The same turns and mirrors carry the whole set onto itself, and each row onto the other rows of its family. Which rows share a family with each named row? Give them in list order.
These 32 rows form 4 families of 8 rows each.
j188: [-39 -43 -21 -35 -25  66  53 -12  40 -18  -8 -47  34   2 -49 -45 -34 -15]
j114: [-20  28  16  -7   4  43   2  -6   6  25  -3  -9 -19 -30 -43 -16  70 -15]
j289: [-33  30  -9 -11   6  27  -3  -6  28  26 -16   1 -47 -35 -31 -34  53  23]
j204: [-16 -30 -38 -31 -44  61  64  15  36 -33  -5 -27  28 -14 -34 -42 -36  -5]
j316: [-18  25   2  -5 -15  38   8  -4  16  44 -25  22 -62   2 -38 -27  17  22]
j257: [-40 -44 -45 -49  -6  23  19   0  39  -2  12 -44  41  -1 -26  -8 -31 -15]
j339: [-57  30  -5  -7  -8  24  -9  -6  31  31 -24   3 -55 -31 -19 -31  34   0]
j285: [-17 -27 -50 -48 -32  22  29  28  28 -29  14 -18  37 -26 -21 -22 -32 -15]
j876: [-31  29   4  -7   4  43  21 -27  21  21  -7   5 -34 -20 -23  -1  68 -15]
j668: [-16  42  10  -9  -5  49  11  -3  16  41  -7   9 -19  -4 -43  -1  58 -22]
j477: [ -1  24   6   1 -42  48  31  -8 -19  55 -16 -14 -21  -3 -39  -6  42  -8]
j806: [ -1   8  -6  -4 -14  22  10  -6   2  47 -18   0 -59 -10 -31 -25  27  36]
j173: [-39 -13 -37 -30 -43  35  24  41  45 -33   5 -22  30 -11 -18 -35 -42 -16]
j988: [ -5  18  15   3 -14  50  15  -4  -2  53 -13   8 -41  15 -41   3  29  -2]
j141: [-20  34 -16 -18 -10  22  28 -26  27  26 -19  18 -52 -23 -18 -26  51  14]
j205: [-13  -7 -51 -37 -30  20  52  16  37 -35  22 -17  45 -10 -16 -24 -14 -15]
j180: [-14   7  28  -2 -12  47  26 -32 -11  27 -10   4 -43  -1 -34  -2  45 -16]
j111: [-38  38  18 -14 -17  41   4 -19   8  38 -15 -13 -15 -22 -46 -30  59 -34]
j797: [-40 -40 -39 -25  -3  26  37  -3  40 -14  23 -40  33  19 -11   4 -26 -16]
j347: [-29 -26 -33 -37 -42  58  36  15  12 -43  -4 -26  34 -24 -48 -43 -36  10]
j813: [-29  50  -1 -16  -6  38   4  -3  34  32 -19  23 -39 -17 -40 -32  47   1]
j256: [ -1  12   8 -11 -25  28  31 -29  -3  33 -21  16 -61  -5 -29 -28  28  13]
j20: [-18  16 -15   8 -32  31  17   5   1  50 -24   2 -61 -11 -12  -7  16  26]
j968: [-53 -45 -30 -36 -16  59  27 -13  25 -15  -4 -52  37   1 -53 -30 -36   9]
j215: [-23 -35 -49 -37 -25  35  48  22  55 -26   7 -22  21 -16  -8 -22 -36 -24]
j801: [-43 -19 -32 -18 -50  64  40  25  31 -26  -8 -37  31   4 -38 -39 -44  13]
j251: [ 11   6  19  -1 -15  38  14  -6 -21  45  -5 -10 -33  -5 -41  -8  43  -3]
j60: [-57 -46 -13 -22 -12  49  33 -22  27 -28   2 -41  19  21 -42 -39 -44   5]
j26: [-44 -22 -31 -42 -26  24  19  19  51  -6  11 -44  44  10 -23 -27 -34 -36]
j244: [-30 -13 -25 -36 -41  44  48  -2  24 -50  -1 -17  30  -8 -45 -67 -32   7]
j548: [-46 -48 -32 -40  -6  41  36  -5  60 -12   5 -42  27   0 -24 -25 -34 -33]
j822: [-47 -28 -28 -30 -33  53  36   2  38   2  -2 -59  47  25 -44 -30 -37  -6]

Same family as j60: j339, j477, j205, j111, j797, j20, j244
Same family as j173: j876, j141, j180, j256, j801, j26, j822

The same turns and mirrors carry the whole set onto itself, and each row onto the other rows of its family. Which rows share a family with each named row? Give them in list order.
These 18 rows form 3 families of 6 rows each.
j307: [ 18 -30   9   3 -49 -15 -22  -4  -7  19  46  11]
j908: [ 27 -70   7 -36  -3  25   0   3 -19 -35  14  -6]
j154: [ 27  18   4 -21  14  48  -1 -12  -8 -11  70  12]
j565: [ 47  -7  -6 -29 -26  23  34  48  56 -57  56   6]
j29: [ 23 -32  12   1 -49 -10 -24 -12 -10  16  47 -14]
j49: [ 47 -58  19 -50  11  24  -9   0 -17 -38  34  -6]
j2: [ 33   9 -27 -41 -73   3  62  -4   5 -15  45  13]
j629: [ 16 -13 -26 -31 -72  26  66   2   8 -25  38  10]
j780: [ 92  -6  -2  -7 -33   1  40  22  13 -18  -2 -21]
j233: [ 28 -30  16  -7 -42 -16 -22  -9  13  29  52   9]
j933: [ 60 -23   3 -26 -31  24  27  53  53 -53  51  16]
j533: [ 12   0  21 -14   6  46  14 -11  -3   4  76  22]
j678: [ 64 -22   7 -35 -28  14  24  42  68 -36  53  14]
j260: [ 24   5 -28 -45 -75  25  62   8   2 -15  49   8]
j877: [ 24   2   3 -17  20  43  10  -6  -3   1  81  24]
j132: [ 95  17 -14 -12 -39  13  25   8   1 -16   9 -26]
j271: [100  -4 -12  -5 -39   6  35  15   4  -6  13 -21]
j984: [ 35 -55   7 -49   4  21 -12  12 -26 -30  21 -11]

Same family as j49: j565, j29, j2, j780, j533
Same family as j908: j154, j629, j233, j678, j132

The same turns and mirrors carry the whole set onto itself, and each row onto the other rows of its family. Which rows share a family with each named row? Give them in list order.
These 36 rows form 6 families of 6 rows each.
j689: [-25  24 -64  -4  -8 -33  -8 -23 -14 -80  10  35   0 -18 -21  31]
j61: [ -6 -18 -10 -18 -10 -28  21 -15 -41 -64  -7 -45  21 -21 -23 -26]
j74: [ -4  10  22 -26 -15  22  -3  28   9 -53  28 -18   9 -36  -1   3]
j741: [ 14 -18 -33  28 -26 -14  11 -16 -77 -23   4 -28 -15 -15 -37  13]
j433: [  0  -4   0 -14 -24  21  -2  18  12 -51  27 -23  12 -33  22   7]
j743: [ 21 -18  18  15 -33  19 -36  -3 -47 -41   5 -10  11   4 -38  15]
j310: [ 23 -18  20  16 -33  17 -34  -2 -47 -40   6 -10  11   4 -37  15]
j362: [-15  30  -6 -20   7 -41   7   1 -15 -79  12  61  -8 -15 -55  12]
j467: [ 21 -14 -42  37  30 -49   9   2 -37 -25 -24  47 -23 -47 -17  38]
j435: [ 12   9 -15  21  42 -47   9  15 -41 -29 -24  50 -26 -56 -52  32]
j753: [  9 -35 -40   7  12 -11  33 -34 -20  -4 -14  26 -32 -54   9  43]
j875: [  0  16 -52  29  36 -35  -6  -1 -41 -32 -25  29 -20 -63 -39  45]
j365: [-40  -8 -14  16  33 -39  21   6   1 -32 -22  27  24 -81 -20  10]
j912: [  3   8  19 -20  12   3  -1  38  30 -52  15  22   5 -51  12  14]
j8: [-19 -11  18  10 -36 -28  31   3 -25 -37  35  55  -1  -1 -47   2]
j63: [-52  26 -14   3 -35  -5   7 -14 -29 -49  34  22   8 -22 -61  15]
j272: [  8 -13 -30   3 -11 -53  17  -8  -9 -70  11  69  -9   3  -4  15]
j222: [  7  -6  -3  -9   3   2  -2  29  32 -50  15  17   7 -46  34  19]
j153: [ 14  -3  -9  27  26  -9 -46  10  -5 -43 -23  56   7 -42 -19  49]
j127: [-36 -18 -21  21  29 -42  23   2   2 -30 -22  27  26 -77  -7  12]
j598: [  5 -11 -46 -19  -5   9  18 -49 -46 -27  -7 -29 -31 -38 -15  30]
j740: [-30 -17 -40  26 -52 -19  17 -23 -23 -39  35  29   8  -5 -12  19]
j558: [  5   4  -8  13 -14 -11  10  -5 -80 -26   4 -26 -17 -21 -71   7]
j357: [ 22 -19  17  16 -33  18 -36  -4 -46 -41   5 -11  11   3 -35  16]
j755: [-10  16  -6 -15   9  12 -12  26  29 -55  14   6   9 -58  17  23]
j906: [ 37 -41   3 -19  -3 -13  45 -27 -42 -18  -6   8 -41 -18 -11  10]
j214: [ 14  -2  -7  26  26  -8 -47  11  -5 -43 -23  57   6 -42 -21  48]
j19: [-31 -18  -7  18  32 -44  27   9   1 -29 -21  35  23 -75 -14   6]
j487: [-22  16 -28 -16  29   6  15 -29 -28 -17 -15   9 -30 -76 -40  44]
j552: [ 11 -16  20 -17  31 -17  42  -8 -24  -6 -14  45 -40 -55 -38  24]
j75: [ 15  -4  -7  27  26  -9 -45  10  -5 -42 -23  58   6 -42 -18  48]
j672: [ 12 -12  24 -19 -20  12   8  28  12 -47  30  -7   7 -25  17  -1]
j759: [ 27 -24   4  22 -20 -25  24   1 -77 -19   4  -6 -22  -7 -51   1]
j335: [  3 -29  -2 -15 -12 -34  27 -13 -41 -60  -7 -37  19 -16 -16 -30]
j262: [ -2 -18   5 -21  -6 -32  25  -8 -42 -63  -7 -39  18 -19 -30 -30]
j844: [  7   9  14 -41  13   4  28 -22 -49 -29  -7 -10 -38 -39 -61  12]

Same family as j310: j743, j153, j357, j214, j75
Same family as j912: j74, j433, j222, j755, j672
Same family as j127: j61, j365, j19, j335, j262
Same family as j487: j753, j598, j906, j552, j844
Same family as j8: j689, j362, j63, j272, j740

The same turns and mirrors carry the whole set onto itself, and each row onto the other rows of its family. Which rows share a family with each named row? Give them in list order.
These 32 rows form 4 families of 8 rows each.
j827: [ -1 -16  -6  -4   7 -21  79  35 -16]
j283: [ 47 -31  19   7  24  -3  92  -7 -14]
j903: [ 23  17  39 -24 -16  21  60  17  20]
j278: [ 15   7  43 -16 -25   8  47 -11  42]
j550: [ -9   6   6  -6 -14   4 -15  -8  10]
j820: [ 34 -34  48 -17  14  -4  13 -42  24]
j571: [ 51 -10  28 -12   1   7  28 -60  15]
j145: [ 30 -32   3  29  20 -20  25 -17 -51]
j977: [-12 -20  -4 -30 -13 -16  -5 -12  -1]
j385: [ 44  -6  36   3   6   6  -5 -45  13]
j692: [  4  28  54   9  10  10  36   7 -29]
j559: [-21 -20   7  -9  -7 -14  -9  10  -3]
j126: [ 13  10  27 -30  -7   6  48   7  49]
j334: [ 11  14 -15  15  -1 -19  58  33 -25]
j854: [ 25 -30 -16  15  37 -16  28  -1 -45]
j122: [ 57 -50 -12 -21  -4 -10  48  -4  21]
j69: [  0   5 -14  -3 -10 -12  67  39  -4]
j325: [ 25 -36 -26 -35   8  -7  41   1  32]
j304: [  2  30  48  26  27  -4  40 -21  -8]
j299: [53 -3 33 29 24  8 80  0 -2]
j779: [ 41 -28  42   3  21   4   8 -51   1]
j5: [-20   5  13 -34 -15 -20   7  -9  -8]
j197: [ 66 -25  21  32  29  -4  64   1   6]
j870: [ 19   1  36  -7 -31  -9  69   4  38]
j949: [ 44 -49 -15 -28 -14 -20  32  13   6]
j226: [-13 -16  -2  12   9  -6  47  46 -19]
j295: [-16  27  40  20  16   2  26  -8 -24]
j851: [ 28 -21  -2   5  44 -14   3 -12 -39]
j70: [ 14  10  51  35   2   9  35 -16 -37]
j475: [ 15 -43 -14  25  26 -20  16 -31 -24]
j502: [ 65  -1  24   8  19   0  82 -20   0]
j172: [ 39 -49 -24 -10   2 -24  37 -18  27]

Same family as j283: j903, j550, j571, j325, j226, j70, j475
Same family as j295: j278, j977, j854, j122, j69, j299, j779
Same family as j820: j334, j304, j5, j197, j870, j949, j851

